One turning vector, and how many steps it has turned:
The counts run from 0 to 319.
[ -3  -5  -4  14   0   6   5   2 -11  12 -12   6  34 -13  -6   6  12 -16
  15   1  -2  20 -15   0  -9   7  -9 -10   1   2  17  -3 -14   7 -13  -6
   0   0  11   0  -5  -2  -4 -29  10   4   9  -4  15   0  -5   4  -3  -2
   2   4   5  29  -7]	31
[ 11  -4 -11  11 -17   4   6   2 -12   5 -14   2  27   0  11 -15   9 -12
  -1  32  -4   9 -14  -3  -6   5 -11 -11   1   5   9  -7   5  15  -3  14
  -6   3  13   1 -16  -6   2 -19   8   9   3  -3   5   1 -16 -11  -4  -2
   6   8  -8  25   4]	122
[  0  -3   1   7   0   7   7  -6 -11   1 -16   9  12 -14   4  -7  13 -35
  18   9  20   4  -9   2 -10   4  -4 -21   3  -1  -8 -14  -1 -11  -2  -3
   6   7   2   0 -16  -2 -10  -2  18  19   4 -14  19 -10  -4   1  13  -3
   9   1   0  17   2]	279
[ -5 -10  -5  14   8   7  -2   4  -9  13 -18  11  27 -10   2  11  10 -25
   9  -2   1   7  -3  -1  -2  16  -7  -3 -11   8   5 -19  -8 -17  -1   1
   1   5  16  -9  -3   6  -4 -17   2   5  13 -17  14 -14 -18  -5   8  -4
  10  -7  -4  18  -7]	17
[ -4  -7  -5  10   1  19   0 -13 -24   8 -19  10  25 -26  12  -3   1 -13
  -6   8   0   3  -2   6 -14   3 -12 -12 -11  -2   9 -19 -19  -6   2 -10
  -8  -1   3   0  -7   5 -12   2   9   2  10  -5  10   1  -5  -7  -1 -11
  -2   9  11  23   2]	249
[ 12  -3  -6  11 -12   9   2  -1 -19   2 -17  10  19 -16  19 -14   1 -11
 -11  29   2   6 -14   1  -3  10  -9  -1  -4  -6  15 -10   9  -1  -3   4
  -7   5  12   3 -19  -3   4  -9   4   0   7  -3   2   5 -21 -11   1   0
   5  -5   4  27   9]	121
[  7 -13   2  12  -4  10   8  -6 -18  11 -10  -4  27  -8  18  -5   7 -11
   2  16  16  -4 -19  -1  -5  12 -10   1   8 -10  11   1  -5  -1  -6  -6
 -10   0   5 -12 -16 -13   1 -18  11   7   9   3   3  -6  -9 -14   2  -4
  -1   0   5  26  -6]	223
[ -1   6   2  10   6   9   7 -13   2  14  -9  -2  27 -17  -1  -8   5 -24
   8   4   9  13  10   6   1  20 -15  -7   6  11  -7 -19 -13 -16  -5  -1
 -17   8  -3   4 -10   3  10  -3   8  13  11 -25   2  -1 -10  -6   0  -5
  12   8   4  13   8]	87
[ -6 -10 -16   8  -1   7  14   4 -30  19  -8   8  12 -11   3  -1  18 -18
   1   7  -1   1  -6  -7  -9   9  -3  -3   2   6   1 -15 -13   1  -3  -7
  -9   5  17 -10 -14  -6  -5 -15   1   4   0 -11  26  -1   0 -11  -5 -14
  -6  15  -2  21  -5]	256
[  6  -2 -20   7 -10  10   0  -7 -14  11  -6   7  11 -16 -11  -8  15 -14
   7  -1  15   8  -1   2 -15  18  -4  -2  -6  -8  13 -14 -11  -5 -12   0
  -3   5   1  20  -1  -1  17  -8   4  15  -3 -17  13   2   9  -2   4 -21
 -14   4  -6  19 -10]	175
[  0 -14  -1  14   1  15   5 -10 -25  16 -25   2  20 -15  14   3   2  -9
   1  11   1   1  -6   8  -6  20 -15   6 -14  -1  13  -7 -11 -12 -17  -1
 -12   2   8  -2  -7  -3  13 -11   0  -4   2  -3   4   6 -16  -7  -1  -4
  13 -12   1  19 -10]	231
[ -4  -6  -6  14 -10  18   1  13 -26  11  -7  13  24 -15   5  -5  -2 -14
   7  12   3  10 -16  -2 -12  -1 -10  -2  -1  -3   0 -12 -22  -9  -3 -11
  12  -1   3   2   3  -2  -7  -8   7   6   6   3  13   8  -8   2  11 -14
  -9   1   6  28   2]	253
[ -6   5 -11   5   3   6   6  -9   3  12 -10  -2  18  -8  -9  -7   8 -22
  11  14   8  15  -4  13  -9  17  -8 -15   8  20 -10 -27  -3  -6 -16  -1
  -9   4   3   6 -11   0   2  -5  14  21   4 -17  15   3  -8  -5  -4   6
  19   6   7  13   3]	77
[ -1  -4  -4  -3   2  10   9 -15 -23  11 -16   3   3 -12 -11  -9  17 -27
   7   8   5   0 -10   0 -15  12   0 -19  -8   4   1 -15  -3   3 -11   2
 -16   4  12   3 -15  -3  -3  -3   7   9   5 -22  23   7  -3   0  -9  -6
   5   4   1  19   1]	57
[ -5 -13  -8  14  -6  14  -3  -6 -19  15  -9   8  15 -20  16  -8   6  -8
   1  20   0  -9   5  -9 -13  13  -9   7  -3  -3  -2  -9 -10  -9   5  -4
 -12  -5   7  -1  -1  -9  18 -15   4  -8  -4 -21  13   2 -23 -18  -4 -10
   0   6  -3  12 -14]	236
[  6   3  -2   4   0   8 -14  -5   1   6  -3   1  13 -18  15  -2   1 -21
   4  12   1   1  -7  -5  -4  17   2  -3  -7  -4   4 -22   3 -22   5  -7
  -5   3   9  13  -8   7   8 -13   4   8   8 -24   1   1 -17  -4   4  -7
  13  -1   7  34  -1]	309
[-11  -3  -1  23 -10   3   5  -1 -13  15  -8   2  32 -21  15  -6  -1  -6
   7   9   0   8   1  -3 -10  10 -18   6  -5   6  -3  -4 -21  -4  -1  -7
  -6  -3  -6   2   1  -7  11 -17   3  -3   0 -16  10   4 -17 -11   6 -10
  -5   9   7  16  -6]	235
[ -7  -6 -11  18  -1  18  -3  14 -16  14  -6  24  14 -16   1  10   9 -20
   1  20  -1   8 -11   5 -15   0   1  -1   5   2  -7 -20 -18  -8 -11  -3
  -5   2   5  -7   5   2   1 -12  -2  17   4   2  12   8 -13  -5   6  -7
   8   2  10  16   1]	262
[  4  10  -6   9   1   4  -5  -3  -4  11  -4   1  25 -10   6  -6   9 -21
   5  12  17  10 -17   2 -10   7  -1  -2   4 -11  20 -11   1  -7  -8  -9
   2   8   1  14  -3  10  18 -19   5  13   6  -4   0  -1  -2   8  -6  -9
   7  -9   8  34  -3]	304
[-10  -6  -3  20  -2  11  10   5 -17  14 -19  15   8  -8   0   6   8 -25
   2  12   4  11 -15   3 -10   3  -8  -4  -4  13  -9 -17 -11  -3 -13  -2
  -3   4   5 -12  -9  -6  -9  -7   5  15   1  -5  21  10  -9  -9  11  -2
   6   8  10  11   3]	261
[  6   9 -10  10  -1  10   0  -4  -9   8  -5   3  34 -13  -3 -13   8 -13
 -10  20  11  11  -2   2   7  20 -15  -1   2  -8  16 -11 -12  -8   1 -10
  -7   4  12  10  -6   8   4 -18   6  11  21  -2  -7  -2  -3  -4  -3  -6
  -1  -1   1  23   2]	101
[ -2   0  -5   9   5  15   0  -1   5  18  -3   3  17  -9 -10 -10   5 -33
   3  17  14   8  -3  12 -15  12   0  -6  -1   6  -6 -25 -17 -10 -18   0
  -8   4   1   6  -5   7  19   2  10  19   5 -15   5  10  -6   6  -2  -1
  16  -1   3  10  -6]	78
[ 15  11  -9  17  -9   1  12  -2 -18  13  -7   2  24   3  14  -3  12 -10
  -1   8  -6  12 -13  -4   2  20 -11   3   6   8   3  -8   2   4  -7   3
 -13  11   9  -3 -21  -9  10 -21   8   6   1 -13   6   5 -10 -18   1  -6
   1  12  -2  17  -1]	113
[ -6  -9   0  19   0   5  -1   1 -10  12  -8   7  28 -22  18  -1   4 -24
 -13  17  16   4 -10   5   0  -1 -12  -3  -2  -6  17 -14 -13 -12   0  -4
  -5   6   5  -6  -5  13  -2 -11  -4   9  16  -2   4 -12  -9  -1   8  -4
   0  -3   4  21   4]	9
[ -2  -1 -14  10   1  13   6   2 -20   6  -9  15   2 -17  -1  -2  15 -22
  13  23  22  -1 -12  -6   3  12  -1  -4   3 -10   1  -5   7 -14  -2  -1
  -2   6  16   1  -4  -3   0 -10   6  11  13 -13  20   0  -6  -2   9   0
   6 -16  -2  22  -1]	283
[ 12   6  -7  15 -10   4  13  -7 -18  14  -7  -1  22  -5  11 -17   8 -14
 -12  20   4   7 -11  -5  -5  10 -12   4   5  -6  12  -6  -4  14  -4  -3
 -16   2   7   2 -24  -7   9 -14  13   5  11  -4   0   6  -6 -11  -1  -2
   3   8  -2  16   0]	112
[ -4  -9  -4  19  -4  10  -1   0  -6   4  -8   9  25 -26  25 -10  -9 -16
  12  10  15   2  -1   0 -10  -3  -9  -5  -2  -3   4 -14  -6  -8   6   4
   2   0  -7   9  -8   2   7 -11  19   3   5 -17  14 -13 -18  -2  12  -8
   3   3   5  20  -7]	14
[  5 -17  -2  18  -1  18  -3  -5 -13  19  -7   4  26  -8  17  -8   3 -12
  -2  21  18  -6 -13  -1 -14  11  -1   8   0 -11  10  -8 -12  -4  -9  -4
 -12  -1   5  -6  -8  -2  13 -10   7   8   7   7  -1  -1 -14  -9  -2  -1
   4  -7   9  18 -10]	222
[  1 -10  -9  21 -17  10   9   5  -7  11  -8  16  21 -24  -2 -13 -11  -1
  11  17   6  13  -8   7  -7   6 -11   3   3  -1  11 -10 -17   9  -6  10
  -4   4   4   3  -5  -8  11 -10   7   2   4 -12  19   3 -18   0  16  -5
  -6   9   0  18   2]	143
[  0 -14 -20   5  -7   6  -1  -3  -2   3 -23   9  15 -29  -3  -5  -3   0
  -1  12   8  12   7  14 -14  15  -6 -12  -1   4  11 -26 -13  -4  -3  -2
   3   7  15   6  -9   1  -5  -3   5   7   9  -7  15 -12 -14  -3   8   2
   2  15   7  25   4]	147
[ -4  -7 -12  17  -4   3   7   1 -18   8  -7  11  17 -13   6 -10  18 -30
   2  28  22  -3 -13   0 -10  -3   0  -9   8 -10  -1  -5  -1   4   3  -6
   1   6  10 -10  -6  -1   2  -8   3   9   5 -10  23 -10  -1  -1   5  -1
  -5  -1   1  19   4]	274
[-11  -2  -5  12   1   9   5   4  -9  14 -15   8  18 -12  -7   3  15 -33
   8  12   7  19 -10  13  -4   2 -14 -16  -1   9  -1 -12 -17 -10 -12   3
  -4   3   9  -3   3   3  -4  -7   0  10  -1 -11  19   6  -8   7   9  -8
  10   3  -2  17   4]	271
[ -6  -8  -8  11  -6  22  11 -13 -29  14 -24  12  11 -28   7  -2   7 -14
   1  12  -2   2 -11   0  -7   8 -17 -10 -10   1   1 -14  -7   2  -6   1
 -14 -11   7   1 -15  -2 -13  -5   8   2   7  -8  14  12 -14 -12   0   0
   4   3   7  18   0]	250
[  3   0  -2   7   5  15   5  -6 -14  18  -5   9  16  -9 -14   0  11 -27
   7   5   2  11 -12   5 -10  17   9  -9   4   2  -5 -26 -17 -10 -18  -6
 -11   8   4  -4  -6   1  -3  -3   2  24   9 -12  10   3   1  -2  -3  -6
  11   0   9  19   6]	68
[ -5   6 -18  11   5   8   1  -5   5  10  -7   8  24 -26   4   0   8  -8
   4  15  14  11  -6  -5  -7   6  -4  -5  13 -11  15 -12   4  -4  -2 -12
 -13   2   0  15  -9   5  11 -21  12  13  11 -11   5  -2   0  -9  -2   3
   7   4  19  30  -3]	295
[ -1  -8 -14  16   0   6   1  10 -14  10  -6  11  27  -5  26   3   9 -13
   2   5  11   3 -12   3  -2   4  -6  -1  12   3  -2 -20   4 -13  -3   2
   1  12  -7   0 -14   3  -4 -19   9  16   0  -5  14 -13 -13 -20   6  -9
   9   3   6  21   1]	3
[  6   1 -16  10   2   4  -8   2  -6  10  -8   9  20   6   1   4  20 -27
   4  15   8  11 -13  -3 -12  13   2  -4   3  -2  11 -15   5  -6 -12  -5
   2   6  12   6  -6   9  13 -26  -2  18   4  -3   5   5  -3  -3  -6   1
  14 -12   8  25  -7]	303
[  7  -8  -5   6  -4   8   0  -9 -21  11 -22  17   4  -8   2   1  12 -26
   6  22  -2  -1  -5  -6 -27   8  10 -12  -9   0   0 -12   6  -2  -8  -5
  -5   4  11  -4 -12  -2   3  -9   5   3   0 -12  15  13 -10 -12  -8   5
   8  -3  16  16  -1]	48
[ -2  -7 -13  24 -12  14   4   0 -12   4  -4  15  35 -16  -3  -2   1  -6
   4  19 -11  16  -1  -2  -7  10  -2  -6   9   6  10 -10 -13   4  -4  19
 -10   6   5   6  -2  -2   4 -17  -4  11   7 -12   6  -6 -17 -11  -2  -9
   3  11   0  16  10]	133
[ -2   0   6   6  -6  15   5  -6 -14   7   1   8  19 -22  -9 -12   2 -26
   6  28   8   1 -15  -4 -21   0   3 -12   3 -11   4 -13 -14  -3  -5  -9
  -7   0   0   5  -1   4   4   2   4  16  15  -9   4   8  -3   4  -2  -7
  -3   3  17  22  10]	60
[  2   4  -9  11   2  -1   3  -6  -5  12 -17   6   5  -5  -4   2  18 -22
   1  19   7   7 -11 -10  -3  23  -2  -6  -3   2   1 -13  14  -3 -10  -9
 -11   5  19  -2 -16   1  11 -26   1  14  14 -16  13  10  -7 -11  -1   8
  18  -5   6  21 -11]	302
[ -4  -9 -13  25  -1  13  -5   5  -9  11  -3  22  34  -8   6   8   5 -11
  18   4   1   9  -2  -7 -11   6  -2  -1   5   3   2  -8  -7   1  -3   5
  -6   6  -4   1  -3   4   7 -33   9  10   6 -14  15  -5 -16 -11   3  -1
   5  -2   9  14  -8]	22
[  9 -13  -7  19  -9   8  -2   5  -5   7 -17  19  21 -10  -4   5   2 -12
   9  23   5  18  -1  12 -19   9   0  -7  10  -4   1 -16 -15  -4 -11  -4
   9  15   2  -7  -4  -7   8  -9   7  15   4   0   5   0 -14  -5  15   1
   0  -1  13  17   3]	151
[ -2 -13  -7   5  -7   3   2  -3  -6   1 -14   5  16 -18  10  -6   0 -15
  17  10   3   2  -5  -8 -10  10 -11 -14  -5   1   1  -9  -2  -4   8  -5
   5  -8  14  -2 -12  -3 -10 -22  21  -2   9 -20  23  -5 -16  -6   9   4
   5  12  -7  31 -12]	25
[  5   3   1   9  -3   5  11  -2 -13  13  -6  -2   7 -11   4 -14   8 -28
   5  34  24  -2 -16   2  -2  16  -3  -3  12  -7 -10 -10   1 -15  -5 -13
  -5   8   7 -10 -12  -7   8   1   6  16  14 -12   5  -1 -12  -2   7   3
   5  -7  12  19   3]	80
